In the data rows, the value 128 means zero.
Some points, one per row:
[124 105 130 142 114 136 117 145  99 132 133 102 106 126 146 133 101 160
 115 145 151 123 130 113 119 123 141 115 115  98 123 107]
[123 154 131 119 173 170 165 135 149 137 138 112 127 166 103 141 135 124
 125 136 105 138 138 134 138 107 108 136 110 150 172 177]
[119 110 108 135 137 127 110 143 133 145 177 143  84 131 134 119 108 140
 115 130 151 126 122 120 136 115 173 112 137  93 123 104]
[ 89 158 144  91 172 100 124 112 142 163 200 107  78 175 102 168 116 160
 113 141 119 105 142  95 186 100 141 131  79 131 154 116]
[ 83 140 138 163 198  57 123  92 147 115 123  83 118 143  95 149 148 172
 156 115  75 139  99 121 188 102 118 174 149 186 146 144]
[175  85 127 159  11 166 125 177  76  66  36 154 179  50 207  57 163  94
 140 103 160 147 102 161  33 181  99 100 170 120  72 102]
[190  99 112 162  22 135  87 158  98  88  73 166 177  46 153  79 140  93
 111 114 162 141 132 167  28 163 134  73 126 113  69  78]
[100 168 128 125 193 168 176 126 159 149 129 125 111 161 108 144 115 108
 157 112  99 154 125 143 165 101  99 155 139 127 184 178]
[ 95 100  91 187 108  24  83 151  59  31  65  99 162  64 196  60 168 197
 157 192 188  99 106 130  99 205 135 131 151  96  13 131]
[ 96 158 134 140 210 102 124 119 144 107 116  95 136 160 136 131 166 163
 163 126 102 123 108 120 170  98  95 188 145 148 145 188]
[146 108 128 125 134 147 125 134 121 135 142 142 141 132 117 120 117 135
 138 142 139 123 131 118 128 112 155 104 118 119 130 120]
[112 169 129 110 215 140 169 101 158 203 150 122 100 226  95 168 105 126
 136 122 103 132 115 114 201  74 116 157 153 141 190 189]
[176 142 164 147 136 122 129 102 193 127 120 154 157 141  87 182 163  96
 111  53  65 158 107 157 148  82 122 150  97 190 154 125]
[ 92 127 109 100 134 143 129 119 145 192 170 129  82 205 107 152  68 157
 114 125 129 130 145 103 133  94 140 126 117  67 178 120]
[147  91 109 168  83  63  37 113 146 110 119 133 132 156 168 119 112 160
 131 114 129 122  98  75  80  92 140 108 135  70  74  25]
[ 78 151 140 105 208 100 141  95 150 161 146 101 107 192 113 141 104 150
 147 125 101 144 128 125 186 107 116 177 151 116 159 167]
[ 87 126 111 169 172   3  86 122  62  80 128  42 125  95 148  83 160 222
 165 199 184  92 107 117 149 175 146 143 127 129  49 122]
[149 102 120 135  57 123 103 151  84  58  70 137 170  72 165  67 137 115
 140 145 147 113 112 147  75 201 124 110 116 119  70 116]
[136 140 133 155 130 122 148 112 105  49  62 107 161 128 170  75 147 145
 178 143 124 148 100 133 116 147  83 154 191 144 103 169]
[ 91 175 150 112 240 130 162  81 175 179 180 114 103 226  76 180 107 140
 146 117  63 131 133 113 209  73  90 180 161 137 213 181]
[160 106 137 135  64 214 131 134 127 152 116 153 149 118 129 110 104  80
  93 126 169 133 137 159  79 151 134  72 136 111 177 134]
[ 89 129 109 135 147 123 102 137 114 155 155 120 121 127 129 143 120 145
 121 143 162 130 104 100 129 115 155  96 117 103 128  93]
[150 103 138 133  85 112 127 148  96  98  98 125 168  85 157 107 152 130
 151 135 131 129 127 137  96 156 110 122 134 131  90 119]
[ 79 138 111 104 205 108  82 101 157 185 167 112  75 187 100 181  99 152
 112 144 135  98 151 117 189  95 158 133  98 111 146  97]
[116 120 129 134 134 124 172 146  59  65  87  89 147  58 143  90 171 131
 155 176 135 127 148 168 110 205 109 129 158 157 131 186]
[126  98 127 146  87 102 111 153 107 114 113 112 127  43 112 120 157 132
 122 130 144  91 116 126 104 148 154 103  84 170  88  74]
[153 142 125 133 120 132 129  99 152 119 101 124 164 142 126 129 146 111
 140 102  86 153 125 144 122 114  92 144 165 131 121 126]
[ 83 141 139 130 204  85 119 116 163 152 170  92 105 144  85 157 138 154
 138 115  99 118 128  91 190 108 136 145 107 181 142 141]
[158 114 117 155 101 106 134 153 127  96  94 133 143 106 136 136 148 123
 143 117 126 124 120 140 115 139 149 130 121 140  99  75]
[118 145 130  98 134 203 178 126 123 141  87 155 140 152 154 110 112  81
 142 123 108 179 126 134 105 112  81 123 195  74 160 165]
[130 154 131 126 160 162 171 125 134 136 125 136 152 139 108 104 122  98
 132 123 111 140 131 111 115 124  85 151 185 110 159 180]
[ 72 148 137  91 172 138 135 108 160 197 221 123  56 237  88 164  69 151
 127 131 118 131 142  82 196  70 148 137 104  64 186 129]
[161  83 126 133  33 219 137 144  78 131  79 175 130 115 179  81  80  69
 117 138 191 156 133 132  16 169 122  82 163  17 114 104]
Then 12 other points, each followed by its number:
[142 131 134 133 141  97 119 135 153 122 139 137 136 132 114 161 131 154
 110 114 112 116 106 113 151  97 137 146 110 176 107  96] 0
[129 136 136 114 130 101 118 141 122 100 136 103 147 112 130 137 160 137
 157 150 112 130 132 142 143 149 151 112 119 144 100 124] 1
[148 137 139 118 115 185 146 144 141 175 176 151 112 152 122 167 126 110
  83 116 134 118 138 133 138 119 133 116 102 131 166 130] 2
[154 122 146 170 103 115 153 139  98  94  54 128 174  60 150 110 186 126
 135 122 109 156 121 159  81 165  95 128 154 164  95 146] 3
[124 106 121 145  65  92  99 161  47  80  97 118 149  44 160  69 164 156
 143 166 179 111 129 132  90 157 135 109 131 140  64 121] 4
[136 137 119 126 109 175 151 105 134 148 112 136 146 155 147 118 100 111
 135 104 138 161 124 127  94 133  90 150 192 106 148 158] 5
[101  64  97 115  51 173 129 193  39  74  91 143 119  89 195  61  87 135
 122 191 211 126 135 134  46 213 119  89 130  17 103 124] 6
[189  98 126 153  26 150 164 179  64  44   0 151 198  29 187  49 143  75
 158 122 167 149 131 158  25 209  65  95 195 100  77 164] 7
[150 160 129 152 137 104 160  75 184 115 130 141 170 170 129 157 154 107
 145  74  69 154  95 143 147 107 107 166 136 138 136 147] 8
[ 70 124 125 122 200 117 102 101 152 190 199 108  68 181 101 179  91 183
 112 150 141 105 140  93 181  82 168 126  76  98 131 101] 9
[115 144 141 129 188 106 124 145 163 142 163 115  85 165 108 151 127 132
 131 126 123 116 127 137 157  88 128 144 113 152 151 124] 10
[112 122 128 123 139 131 118 118 152 136 153 131 115 131 139 144 138 108
 123 144 144 128 124 128 149 112 152 107  89 136 160 108] 11
Which of these numbered points is nearest to each point below, ignoring the direction in which the first points spread most? Its number follows each.
[111  94  97 124 118 101  89 139  85 129 147 113 108 122 161 105 105 164
 111 164 191 112 122 120 111 145 141 103 106  83  93 100] > 9
[119 165 155 111 203 178 179 100 199 164 122 141 130 205  83 126 127  91
 133  83  59 130 149 144 184  74  71 184 160 156 190 194] > 7
[144 129 127 125 128 114 117 135 123 112 117 115 139  98  99 108 150 143
 144 119 115 123 128 117 135 151 144 132 128 159 116 109] > 1
[127 142 127 127 158 111 125 106 164 112 119 144 130 145 119 121 133 122
 147 104  83 160 113 105 156  91  95 167 180 123 136 145] > 8
[198 118 151 124  32 219 183 157 117 110  40 163 203  53 132  76 148  50
 103  96 135 128 155 185  45 181  99  98 156 137 130 163] > 7
[ 95 145 121 117 177  80 113 138 156 129 179 107 120 138 113 144 151 146
 136 139 112 104 126 120 186 109 138 152 122 170 133 123] > 1
[104 159 126 111 220  79 113  89 225 193 232 118  97 190  68 188 137 158
 129 101  68  94 117  77 230  61 160 166  72 194 149 108] > 0
[151 120 136 104  83 221 161 157 111 164 123 169 117 116 121 138 109  80
 102 122 151 128 130 137 105 152 137 109  94 118 149 111] > 2
[201  89 112 166  11 146 143 152  57  48   0 159 202  13 204  43 180  89
 142 125 154 138 106 157  28 185 100  84 188 115  59 136] > 7
[103 169 140 122 210  94 140 102 180 152 167  93  90 175 101 140 128 145
 143 117  94 143 131 106 177  81 106 174 135 154 160 146] > 10
[144 149 158 114 172 159 172 134 128 130 155 120 116 164 124 149 119  96
 148 127  88 143 128 131 165 128 102 161 132 135 177 173] > 7
[103 155 111  99 193  98 107  87 178 193 208 137 104 202 102 186 110 136
 103 115 132 124 117  97 180  71 159 143 101 137 170 114] > 11
[107 147 138 138 165 105 124 105 149 142 160 138 103 147 110 159 113 128
 126 140 114 110 125 111 146 101 127 150 115 137 150 137] > 10
[ 99 150 126 146 205  89 128  94 161 158 176 108 115 132  93 178 133 148
 150 127 103 130 140 127 168  94 126 158 116 173 128 138] > 1
[163 112 144 131  95 131  96 124 136 133 139 131 135 126 141 151 130 103
 125 106 114 101 135 109 128 119 156 109 113 134 128  79] > 11
[165  97 112 133  21 213 135 137  97 103  55 161 166  93 171  85 137  74
 136 119 141 174 137 145  20 161  99  92 166  73 127 127] > 5
[184 124 118 152  12 201 151 154  94 119  29 177 184  82 184  71 121  66
 114 108 133 179 125 142   1 158  83  90 181  61 119 149] > 5
[159 131 153 126 136 158 169 122 140 108 119 109 135 132 133 125 136 122
 151 132 138 154 147 134 129 143 115 118 126 130 174 176] > 7
[128  95  97 123  66 152 124 162  41 112 103 132 119  75 182 101  90 141
 132 189 204 134 129 146  70 212 130  66 142  36  76 129] > 6
[ 89 111 129 155 158  91  81 164 105  92 130 103 131  96 139  99 141 179
 128 165 167 111 144 125 135 152 143 118 126 131  80 134] > 4
[100 126 136 113 142 113 123 134 118 137 158 112 100 111  84 159 148 145
 130 114 125  92 138 138 179 129 155 136  94 167 136 144] > 1
[137 149 130 120 132 165 143 106 170 151 135 155 125 170 103 154 124 120
 128  95 100 164 122 127 126  82 103 127 150 115 158 134] > 5
Now 12 new points, numbered from 0 again:
[ 89 116 106 145 168  18  81 156  72  53 100  73 136  82 165  74 176 216
 169 202 182  95 106 101 135 163 135 124 159 111  39 130] 0
[133 145 143 110 113 109 124 141 125 105 125 122 146 120 139 113 141 128
 149 131 110 120 136 130 128 147 119 115 113 139  99 127] 1
[153 111 140 150  43 125 127 159  95  99  54 167 171  72 178  88 133 109
 117 129 146 159 119 122  66 180 139 119 172  99  76 136] 2
[178 106 143 154  41 138 117 140 108  74  39 163 163  54 176  73 141  79
 115  97 141 145  94 148  56 169 145  88 154 119  70  96] 3
[ 54 156 124  90 255  98 178 119 111 127 171  74 117 128  78 150 143 171
 161 190 114  97 149 154 245 134 115 174 107 197 173 211] 4
[ 92 140  94  83 177 134 133 116 184 189 199 137  75 219  88 166  93 123
 106  91  90 111 137  90 183  89 139 147 109 122 175 107] 5
[ 51 145 124  77 187 135 110 119 124 158 185  94  61 188 115 136 110 178
 118 181 174  96 143 106 180 107 153 129  88  82 131 128] 6
[120 164 147 129 183 111 134 101 187 168 185 124 120 158  76 179 142 141
 124  89  90 127 135 100 178  93 124 152  82 213 159 124] 7
[168 101 129 144  55 116  92 150 118  91  92 158 163 100 158 110 154 100
 117 106 125 167 128 143  91 140 154 104 118  99  61  91] 8
[140  94 146 139  83 114 126 139 104 102  73 113 139  80 160  76 162 127
 132 161 141 119 133 148  86 168 131 113 142 131  83 123] 9
[136 116 137 133 132  98  76 109 170 189 188 140  94 155 110 172 108 157
 115 121 103 107 126  83 163  89 161 115  97 115 140  67] 10
[ 91 134 163 136 185  63 105 111 133 152 210  83  96 138  59 184 170 159
 129 112 125  57 123 123 218 105 170 151  64 202 137 105] 11
The same question for these:
[ 51 148 134 112 255  65 144 104 168 193 233  54  83 178  80 188 135 199
 136 166 110  76 142 101 255  83 143 178  83 199 159 166] > 11
[ 68 166 129 120 209  71 126 111 173 144 203 105  98 185  54 165 139 188
 143 131  78  91 127  88 219  80 142 174  99 189 146 125] > 11
[ 10 154  86  94 229 100 124 105 116 193 229  80  58 196  93 169  81 176
 128 168 151  95 151  76 213 100 159 142  91 103 158 147] > 6
[ 45 124 116 155 205   2 101 125 115  85 121  80 127 111 163 106 184 228
 189 156 136  93 112 104 187 149 165 172 134 153  59 145] > 0
[211  78 135 143   0 172 125 153  86  92  30 188 166  58 162  74 148  76
  98  99 174 138 129 166   9 188 107  70 144  80  90  93] > 3
[177  98 138 140  29 155 120 152 128  74  67 171 169  64 160 101 151  85
 105  99 137 126 122 170  46 150 118 115 161 111  93  90] > 3
[147 123 122 123 127 123 114 141 134 115 137 113 118 106 137 119 141 131
 141 129 128 113 120 127 129 141 132 124 112 144  99 120] > 1
[116 108 116 142  92 129 123 172  61  77  72 139 145  52 151  76 156 153
 123 172 149 109 136 146  75 199 122 119 122 129  93 126] > 9
[ 98 139 132 133 180 111  90 105 169 193 209 132  66 190  98 188 110 178
 120 113 133 109 131  86 202  77 176 121  72 147 169  78] > 10
[138 146 113  88 159 175 175 118 136 140 102 134 124 159 132 111  93 108
 134 119 114 154 130 130 129 119  88 141 192  70 180 187] > 2
[113  85 118 102  63 144  96 157  38  94  88 122 130  78 184  96  88 134
 116 176 208 100 148 143  60 208 140  98 119  37  91 112] > 6
[108 132 118 124 149 109 146 138 114 108 112 108 136 136 137  84 128 144
 148 132 158 111 114 141 135 137 107 129 158 114 132 156] > 9
[103  86 138 161  98  87 110 152  89  76  86 122 160  79 172  88 149 154
 155 170 167 116 131 135  92 192 154 115 132 100  77 108] > 9
[130 152 135 143 165 100 135 111 157 131 147 124 132 151 118 147 133 143
 150 117 106 128 126 119 165 106 117 149 137 150 120 144] > 1
[ 79 150 154 122 206 109 177 127  90 111 138  80 131  94 107 130 161 139
 149 173 119 102 133 146 163 163 156 200 116 193 127 203] > 4
[181 113 159 118  33 231 179 161  89 119  49 168 172  66 118  90 150  48
 101 104 121 134 131 202  65 176 108  85 141 143 138 162] > 3
[ 77 148 106  87 210 144 119 100 182 208 209 119  44 238  91 179  54 156
 131 124 107 140 152  96 176  76 142 146 120  90 199 129] > 5
[ 74 151 104  77 250 144 131 106 190 235 226 109  43 255  98 185  70 126
 111 114  92 145 141 115 220  60 148 134 117  91 204 140] > 5
[129 132 124 101 144 154 130 123 151 170 168 137  95 154  97 175  77 122
 111 138 127 117 150 129 141 116 138 109  78 111 159 121] > 5
[115 136 124 141 127 100 155  99 116  70  90 116 158 114 144  95 158 133
 181 133 107 153 127 144 135 152  88 156 196 112 102 173] > 9
[151 112 157 113  88 186 171 150 116 121  89 160 159  76 117  88 144  58
 105 118 114 141 152 186 106 151  95  99 114 158 163 167] > 3
[119 134 123 129  95 132 200 154  31  45  39 115 171  45 143  60 178 119
 152 185 156  98 146 185 102 250 110 127 157 125 103 168] > 4
